One turn sends every row of this set to another row. A few are shown first. Where does it send the rows asked after them?
j160: [-24 -15   7   4  -8 -10 -20  26  -5  -5  -8   7 -49   1  47  34   9  26
  10]
j579: [  6  29  33  17 -17   7  -5  21  19   2  17  18 -40  13  13   6   3  14
 -21]
j238: [ -5  -1  34   0   8  -6 -39  23  18 -35  37  12 -44  24  39   7  10  17
   7]
j811: [  0 -21  43  -9   4  -4 -20  13  30  -5  15   1 -44   6  30 -15  32   9
  -9]
j790: [  4  -3  24  27 -16  40 -29  19  25 -10  33  15 -34   6  34  10  -6  19
   3]
j578: [-16  -4  19  -3 -28   7 -20  13  51 -27  23 -16 -43 -16  12  21  14  42
   1]
j595: [-14 -25   1   2  17  -4 -16   7   4  -9   4 -20 -61   6   8   3  34  18
  -6]
j990: [-25  -6   9 -13 -27  -3   8   2 -19 -31  32  -1 -57   7  23   9   7 -16
 -20]
j231: [-10  -4   4  10 -34  10 -21  32  21 -38  21  26 -32  -1  36   5   6 -19
  10]
j442: [-31 -18  25   4  -8   0   6   4 -11   0  47  -4 -57  -3   3   1   4  29
  24]
j102: [-18  -6  14   0 -43   1 -36   9  14 -12  27  31 -45  14  19   7   6  19
  40]
j925: [-11 -16  22 -10 -21  41   4   5   6   0  39   6 -60 -13 -11  12   0  14
  -7]
j747: [-21   7   5  -6 -26  24 -27  40   6 -13  35  18 -32 -14  -7  -1   2 -10
  -8]
j754: [-18  -2   3  23 -25 -10 -33  34  13 -11  32  -3 -58 -14  12  40   0  28
   0]
j259: [-24   3  21   0   0   4   8  21  33  -5  20 -14 -46  33  15   7   6  30
 -27]
j714: [-53   1  -8  -3 -24   2 -13 -12   2   3  25 -10 -55   9  17 -11  19  23
   8]
j555: [-24 -15 -17  -9 -43  -3  -2  21  10  -5  33  -5 -44  14  -1  27  20  -7
  -8]
j57: [ -9 -34  23  -1 -13  18   8  -9   6 -25   9  -5 -63  -2  14 -10  11   7
 -25]
j915: [-20  14  -2  -5  -2  38   5  29  14  12  16  -5 -43  -7  13  15   6  -5
  -4]
j92: [-23  10  35 -10   1 -12  26  23  -1 -17  27  10 -57  10  15  10  -1  11
   1]
j180: [-37 -15  -2 -10 -22  12 -31 -10  28 -29  14  -8 -17  -6  23   1 -11  17
  -6]
j974: [-25  -9  21  14 -24   6 -20   7 -10 -20  21 -11 -40  -2  29 -18  42  36
  14]
j90: [-22 -15  10 -10 -51   1 -36  11 -19  -6  25  -6 -38  25  17   6   4  -2
  10]
j129: [ -7  -8  12   6 -22  21 -49  -3   7 -41  13  18 -58   3  29  -5  29  24
   4]
j330: [-22   4   3 -18   0   6 -24  -5  15  -5   7  22 -29  -4  45  27   1   5
 -18]

j915 moves to j259
j578 moves to j160
Now find these:
j790 moves to j238
j990 moves to j925
j811 moves to j974

One turn sends every row of this set to another row. A few are shown first. Where does it send the rows asked after them?
j103: [-12  22   0  12 -14 -18 -25  14   9 -16  16  -4 -35   5   9 -19  24  28
 -13  30  -5  17  17  -1  15 -26  -8   1 -13  12   2 -11 -21   5]
j427: [  1  13 -29  -5   4  -8   4   0 -13   6  -8 -20 -35  24 -23   5  37  18
   4  14 -26  10  18 -22  28  11  -5 -21   5  -8 -16  29 -18  37]
j785: [  9  22 -39  -3   6 -20 -20  16 -10   1  13  -1  -7  15 -24   8  26 -18
  11  26   4  -1  13   6  23 -39  33  12 -10  -3  14 -15  -8  -1]
j306: [ 11   3  -7  -6  24  -6  -9   0 -15  18 -15 -13 -29  18 -13 -25  48   2
  -8  21 -12   2  20  15  42  -9   7 -10  -2   7  10  14  -4 -12]
j126: [ -1  -4 -22 -11   4  12  15  31 -10 -27  24  19 -15  21  19   3 -16  -1
   1  28 -10 -13 -16   5  23   4  11  33   8   1  -5  -9  -6   2]
j859: [ -4  -3 -64 -19 -12   3  11  10  12  21  11  15 -26   2 -20  24  26 -21
  -7   4 -18  14   9   0  14 -10  16  -5  24 -14  -2  -5  14  20]
j178: [ -6   1  -2  12  18  -9  -2 -12   1  11  18  27  -4   7 -18  17  26  38
 -20  37   0   4  11 -10   9  35   6  14  19 -12  -3  -8   2  10]
j412: [  9  24 -32 -25 -11 -31  18  -4  -5 -12 -28   1 -12   1   3 -14  26  22
   6  24 -17  -9  36  10  11  -2  12  -6  -7   9  -9   2 -23  19]
j430: [  2  11   0 -16 -21  15  10   7   5 -20  14   0 -41  11   7   9  15   3
  -4  25 -14 -23 -13 -27  13  21 -16   2  -1   5 -23 -11  -7  28]
j479: [-23  17 -19   9  -4 -22  11   7 -19  19  20 -17 -14   9  28  20  20 -18
 -10  34   7 -22  -6  -4  21 -20  -6   2  38  -4 -10 -10   3  19]
j840: [ -2  11 -28   7  19 -10  27  25  -2  14  10 -23 -11 -24 -12  23  16   0
  -5   9   1  16  -4  -4   9 -32  -8  -4  19 -10  -4   8  16  40]
j697: [ -9  35 -26 -11   9   0 -16  21   1  -9  13 -16 -24  20   0  37  11  -3
  -1  27  -8   6   9 -22  52  -4   9 -12  37 -11 -10 -15 -19  17]
j10: [ 17  21  -1   1  16 -20  12  12 -10  25  16  11  -1  -5   7   6  37  38
 -24  15   0  42   0 -15  20  11   4   3  -4  -6 -10  -9   3  -2]
j613: [  2  -7 -48 -24   4 -30  12  20  -5   9  24   2 -21  20  -8  -9   3  19
  10   3  19  31 -21  -3  16 -11   5  12   1  10  -2  -5 -31  15]
j170: [ 17 -52  -7   2  -8  -1  -8  15   6   8  25 -13 -30   1  -7   2  42   9
 -18  34  -4   9   8  -2  33  10   1 -14   2  -2   6 -10  -4  27]
j176: [  1  24 -18 -13 -26   1  13  30   0  -4 -37  12   3  -1 -16  22  -3 -11
  -9   7   2 -11  10   2  25  -7   6  11  22  -2   5   0 -23   4]
j500: [  7  -9  -4  -5  -7  -8   6  14 -16 -10 -11   2 -30 -31  -8   7  13   9
 -14  23 -10  -9   1  26  -3  14   7  -8   0  40   4 -14   3  -7]
j49: [  7  10 -38 -14 -14  26  14   5  -7   8 -12  -9 -14  18 -10  -1  27  17
  -1  22 -27 -19   8  26  22  22  10 -19   2  -8   3   5  25   1]
j171: [  9  -2 -13 -22   4   9  -9   9 -24  -2   1  -7 -21  17  29  -3  37  16
  -2  31  -5 -11  41   8   3   6   1 -17  15 -23 -20 -10  -2  17]
j890: [ 13   6 -21  -7   0 -19  10  -7 -11  21  23 -17 -11  16 -14   2  21 -30
 -56  18  10 -14   7   6  32  -1  -4   8  22  11   0 -20 -23   8]
j279: [  4  23 -19  11  11  15  18  21  15   1   7  11  13  -4 -23  40   8   9
  -7  11   8   0  14  18  25  -9 -28  -8  -8   4   3 -11   5   8]
j985: [-18  11 -33 -13  -2 -34  -6  28  17 -27  26   3 -24  22  12   3 -17  10
 -20  26   2  24  12  -8  -1  -4  11   4   0 -14 -14  -6   1   4]
j269: [  3 -35 -26  14  -1 -24  16  36  10   1  20  13 -19  20 -20   2   5 -11
 -15  13   4  26   1   6  43  16  10   2  11   6  -5  22  -7   7]
j800: [ -7 -26 -12 -18  18 -11   2  24  -8   6   5  -1 -26  13  -7  30 -14  10
 -11  21   7   3 -15   7  18  12   1  -4  13  11   7  -5   2 -36]
j855: [  9  -8  -1   2 -10 -26  16  -7 -11  11  17   3  16  19  -9 -23  -4   4
   1   6 -18 -14 -18   3  28  -6  11 -33  18  15  -2  -8   5  21]
j85: [ 37 -10 -18 -14  -3  -3   6  19 -15  14  13   0 -33  -3 -17  15  15  -8
 -14  19  14   1  31   5  20 -24  -1  -7  38 -16 -20 -16 -24 -13]
j558: [ -4  13 -46  -3 -28 -16   7   4  -5   5   0  -4 -29   1 -18 -17  30  10
   5  28   8  21 -37   0  22   8   1 -19  -9  12   8  -5   5  31]
j739: [ -5   3  -9   5   0 -13   5 -24   8  -4  23  13  -2  21 -32 -26  -4  23
 -19  22 -14 -13  -4  -8   5   6   8   1  30 -11  -1  -2  -2  34]
j672: [ 10  12 -46  -4   2 -15  10 -15  -2 -12  14  15   4   8 -21  17   9  -1
 -35  45   0   4  20   2  26 -18 -15   6 -14  -5  16 -29 -22  16]
j89: [ 19  12   2  -6   5 -29  25   5 -29  10  14  10   4  -3  26  -1  10  14
  -3  16 -32  12 -12 -14  22 -18   6 -17  -8   9 -10 -14  12  -2]

j170 moves to j500
j306 moves to j49
Now find these:
j785 moves to j859
j739 moves to j10
j800 moves to j126
j672 moves to j840

